(in the rows, 128 means zero)
R: rows in 3 groups, each row roughly a mix of its group's directions (some rows in no group):
R (117 x 11):
[[101 142  94 172 128 116  71 114 125  90  84]
 [ 98  93 166 157 135 121 132 158  90 145  67]
 [112 100 165 103 108 115  67 102  84 158 141]
 [111 118 205 127 172 171 106 128 112 131 113]
 [124 196 110 110 178 139 115  94  90 111 124]
 [118 105  98  99 163 145 152 137 188 181 122]
 [101 127 153 162 165 137 163 186  94 105  99]
 [ 79 148 141 178 142 171  83  97 147 127 142]
 [112 147 160  81 175 142 141 120  83 166 161]
 [169 152 160 150  69 142 141  76 105 119 122]
 [122  90 203 123 158 144 102 124  96 140  98]
 [184 139 169 112 101 120 151  66 103 123 134]
 [103  97 118 109 186 106  76 148 105 151 158]
 [145 131 164 139  87 160 134 155  84 116  67]
 [139 182 116 142 201 148 107 113  96 141 118]
 [ 87 127 194 168 107 140 157 119 159 138 155]
 [106  97 143  75 102 131  70 119 118 151 169]
 [170 180 106 160 144 140 123 157 109 186 133]
 [ 96 111 161 172 129 143 154 137  77 183 136]
 [103 128 213 125 173 156 126 136 118 122 119]
 [ 93 176 119 135  74 146 151 101 130 125 181]
 [107 127 217 130 125 131 119 150 147  88 128]
 [140 122 127 166 125 150 151  77 197 158 137]
 [113 110 145 167 178  85 121 153 129  79  92]
 [112 169 134 124 147 152  85  63 101 117  94]
 [127  70  84 167 103 128 132 155 161 137  86]
 [161 156  84 117 159 136 124 175 134 158 181]
 [118  86 118 106 101 115 163 112 157  55 123]
 [ 99 155 192 127 129 147 128  61 119 133 149]
 [ 90 154 103  93  94 122 110 163 155  81 164]
 [101  86  92 148 119 187 100  95 135 165 124]
 [ 90 138 138 160  85 110 119 113  53 124 143]
 [ 94  86 173 115  86  97  93 161 138 147 150]
 [149 121 150  64 167 159 155 102 127 172 135]
 [159  99 159 188 120 150 166 124 129 175 106]
 [140 190 101 138 151 106 161 157 112  92 169]
 [141 172 125 145 125 120 190 120 159  68 117]
 [127 114  96 134 117 198 142 118 175 136 175]
 [138 142  88 168 153 128 164 159 188 100 142]
 [107 158 126 169  73 142  93  79 146 100 124]
 [ 87 156 155 142 116 148  81 137  61 138 116]
 [158 120 130 148  53 121 137 132  80  91 141]
 [ 65 100 114 161 130  71 100 152 121 112 131]
 [128 185 109 175 170 134 101 131 157  92 107]
 [133 144 211 136 139 153 143 157 139  85 120]
 [147 122 102 148 179 136 121 178  82 170 150]
 [ 75 137 140 181 105 104 115  97 151  79 131]
 [ 94 187  92 129 106 113 128 151  83 126 170]
 [ 99 121 187 154 109 141 138  83 171 103  99]
 [136 146  84 122 135 133  58  90 108  96 158]
 [171 166 158 135 175 130 126 141 182 109 161]
 [127 125 174 176  65 102 148 104 130 107 152]
 [104 104 124 122 121 115  52 116 135 171 170]
 [199 126 133 125 163 115 128  84 132 126  77]
 [ 99 120 109 123  94  93 128  84 157  61 115]
 [ 63 115 142  67 142 131 155 133 102 161 124]
 [ 88 141 209  96 128 137 120 131 127 150 159]
 [167 132 119  74  79 103  98 160 116 160 111]
 [164  74 148  84 131  87  92 109 101 140 114]
 [113 139 154 100 106 116  77  89  94 151 181]
 [ 85 113 179 102 151 112 168 141 129  72 124]
 [176  93  96 107  83 117 131 106 168 142 166]
 [156 115 119 114  78 156  76 141  91 176 125]
 [163 112 151 176 156 175 110 144 112 134  75]
 [129 116 107  70  99 180 127  97 109 155 166]
 [144 138  56 167 120 119 128 171 166 117 149]
 [198 136 124 133 103 158 127 122 128 131 195]
 [173 144  92  78 112 147 107  99  79 126 150]
 [126 148 126 204  93 120  98 109  92 106 107]
 [194 152 143 108 165 170 161 135 143 137 157]
 [ 99  90 138 121 141 134  59  84 146 160 150]
 [134 134 150 105  59 104 138  74 119  91 135]
 [149 128 121  65 117 104 133 190  85 120 120]
 [105 126 139 139 108 200 185 141 149 156 120]
 [ 97 130 207 124 129 157 108  99 127  97 100]
 [ 53 131  97 115 156 145  99 170 127 136 148]
 [108 125 101  65 104 112 156 137  91 176 151]
 [101 136 131  52 115 161 143 118  95 154 162]
 [173 127 187  95 144 169 118  91 111 143 103]
 [ 86 112 126 191  77 117 130 130 146  89 148]
 [127  82 214 142 152 139 130 127 110 113 122]
 [ 95 106 113 102 107  76 135 173 117 108 181]
 [144 129  70 163 130  97 151 168 166  99 155]
 [113 174 167 180 128 128 167 110 155 166 106]
 [133 187 167 149 169 144 150 141 104  94 163]
 [155 136 148 164 212 156 120 139 144 116 127]
 [ 91  75 106 162 125  75  94 158 141 121 139]
 [148 182 131 128 155 144 178 164  91 166 128]
 [151 159  94 133 184 135  77 137  92 159 141]
 [ 98 107 156 189 157 147 150 147 125 179 104]
 [168 153  61 112  75 133 145 104 131 112 134]
 [115 144  81  99 137  98 172  97 151  78 154]
 [122 124 107 147 172  87 180 152 172 128 163]
 [102 137 162  78  99 150 188 139 107 161 122]
 [ 94 129 131  93 170 117 151 103 183 160 168]
 [171 149 139 156 142 171 113 129 160 134 195]
 [168  83  83 147  94 103 110 167 157 107 141]
 [ 90 170 167 170 155 179 124 117 155 122 147]
 [165 104  59 173 156 133 144 126 132 147 100]
 [179 133 132 160 150 153 145 181 166 147 163]
 [144  81 151 125 106 137  54 113 107 154 101]
 [111 122 174 117 149 167  97 125  88 190 120]
 [ 50 114 152 110 113  97 129  96  89 126 125]
 [143 145  78  87  83 110 159 156  82 121 129]
 [129 144 174 110  81 117 156 173 125  72 126]
 [139 124 125 115  86 114 117 132 145  37 122]
 [ 60 105 116 153  83 155 135 120 166 156 130]
 [123  71 196 119 160 121 119 145 103 143 156]
 [137  95  84 144 129 147 175  77 164 162 125]
 [125 126 144 119 114  99 115  71  56 124 159]
 [104 116  63 134  94 120 178 143 170 131 110]
 [ 71 168 175 118 118  88 153 117 154 130 155]
 [157 122  57  90 145 121  96 134 111 115  86]
 [136  97 145 143 170 122  44 130 143 146 123]
 [110  99  74 166 121  97  98 158 148 116  82]
 [115 126 115 176 188  89  96 150 133 115  89]
 [175  94 119 183 155 132 134 126  96 173  99]]

one row of each group, then the others: which group is each in?
[126 128 116 154 147  98 128 186 105 198 135] => (46)
[157  99 169 150 138 136 129  95 190 109 171] => (103)
[179 129 153 187 165 126 117  86 129 137  98] => (87)

[109  84 154 171  66 160 156 134 129 112 115] => (103)
[139 160  58 154 130 115 158 155 170 104 137] => (103)
[112 144 125  86  85 116 115  73  74 106 119] => (87)
[ 79 130 147  75 127 159 148 120  89 168 159] => (87)
[126 140 128 125 146 152  83  73 179 144  82] => (103)
[192 127 152 128 152 140 153 120 130  89  70] => (103)
[ 93 128 153 160  88  90 157 157 108 147  78] => (46)
[100  57 111 150 157 106 117 143 102 143  86] => (46)
[204 133 127 106 120 151  86 119 121 154 166] => (103)
[102 131 139 151 191 164 102 163 156 165 147] => (103)
[158 153 188 164 109 166 160 157 133 137  99] => (46)
